Each path below is one point turned by a fixed rotation once a step. After each direction that follows a path, write how fast that rotation turns it, in deg/step (0 if it stays still).
Each turn is a multiple of 5 degrees from 10 to 175, or 0.
Each row of a path follows its step; steps can be skipped.

step 0: [  5 -11   3  -9  11   4   3   4   9  -4  -3   0  -1 -14  -6   3  15   1
  -9   1 -11   2 -19   8 -17  -2  14   4   9   4   3   2 -10  -9 -12 -11
 -14  21   5 -21   7 -13  -1  -6  13 -22 -18 -13  10  15   0 -30]
step 1: [  8   1   3   6 -20   9  -3  10   7  -8  20   7  13  17  11  -1  14   2
 -33  17 -10 -11  -7 -10  -7  -4  -1  13  -2  -1   2  11  -3  -8  -2  -3
   2  -7  -3  -3 -22  15 -20   8  17   6  -7   8   3   2  12 -16]
step 2: [ -2  -3 -12  15 -14   7 -23  -7   7   1 -17  17  -2   4   0  17  10 -26
 -10 -11  -6  -7  -6   4 -17  13  -4   7  -6  -6 -11 -10 -15   8  -4  -2
  -2  -1  -3  -2  -6  -2  21  16  10 -16  -1   5  -9 -24  16  -5]
step 3: [  5   0   0   0   0  12  -9  -1  17  -5  10  -4  11   8  -8  22  -1  -1
  -9   0  -8  -5  -6  -4  15  18  13  -3 -10 -15  -2 -17  12   3 -32   2
 -16   6   0 -20   5  -6   2  -7  -5  -9  14  -9  -7  25  15  -7]
step 4: [-10  -2  -2  -4   3 -16  -5  -1  18 -20  23   0  -9  13  -3  27  -5   6
 -24   1  -9  -1 -10 -20  -1 -14 -11   5   0  -5 -11  -1 -13   7  10   8
   2   6  20  -2 -13   8   4 -17   1   5  -7 -16 -15  -7  -3  -6]
step 5: [  1   4 -16   3  14 -12 -10  -7  16 -13 -12   8  14  -6   2   0  11   2
  -5  -3  -3 -12  10   7  -8   2   5  -2   6   4   9 -14   2 -26  -9  19
 -14   4  20  22 -10   3  24  -8  20  -6  -9   2  -2  -4  14 -13]
step 6: [  4 -10  14   3  -1  16  12  -8  14   8  10   5   6  -3   3   2   4   7
   1   7 -19 -18  -7   3   6   8  -6   5 -18 -31  -1   4   8  -7  13  -3
   6  16   8   0  12   3   2 -16   6 -15 -15   2   5   4  33 -18]
step 7: [-10  13   5 -17 -11  -8  12 -27   3 -12  -1  -6   0  19   2   2  11   2
 -12  13  -3  -3  10 -17 -13  10  -6  12 -27  -7 -14  -7 -16  11  -1  -5
  -3  -9   4   3  -4  21  11  -2   9   4  15  10   2  -6   8  -8]
step 8: [-11  -6 -21   2  17  12   0   1  -5 -16 -18  -7  -8  -5  -1  18   2  -1
   6  13  -5  -4  -7 -18 -15  10 -20   5   2 -11   5   2   9   6 -14   7
 -14  -2  12  -5  11 -14  25  -3  24 -15   6   6   1   6   5  13]
step 9: [ 11 -20  19 -10  -6  -2   2  -4  -5 -13  13  -9   6  14 -15   1   3  16
  -7  12  -4  -1   3 -12  22   7 -17 -10 -10  -8   6  -4   0  -5  -6  16
 -12 -11  10  -4 -12 -22  -4  -9   5 -19 -17 -13  16   4   5  -5]
Directions:
[-3 -2  1 -2 -1  4 -2 -1 -3  0  0  1  4  2  7  1  0 -1  5  3 -5  4 -1 -2
 -7  1 -4  4 -2  0  2  3 -2  0 -2  2 -1 -4 -3 -3  1  0 -4  4  0 -7  5  1
  6 -1 -3 -3]  55
[ -1   8   2  -3  -5  -1   2  -2  -1  -1   6   3   2  -1   0  -1   6   2
   3  -2   4   1   1   3  -1   0   2  -1   1   4   1  -4   0  -1 -11   3
   0  -4   1   1   3  -1   3   1   3   4   0   0   4   3   1  -2]  160
[ 8  3 -3 -2 -1 -1  0 -3  1 -2  4 -5  2  4 -1 -2 -4 -4  1 -3  0  1  1 -2
 -1  0 -2  4 -1  1 -2 -4 -4  6  4  6  2 -1 -1  1  4  1 -6  2  3  2 -7  0
  0 -5  0  0]  135
[ 3 -1  6  0  4 -1  0 -3  0 -2  3 -2  1  0 -7 -6 -2 -3  1 -2 -3  0 -4  0
  6 -4 -3 -4 -5  0  3 -1 -1 -3 -3 -1  2  4 -1 -8  4 -1 -1  0 -3 -3  2  3
  0  2  2 -6]  120
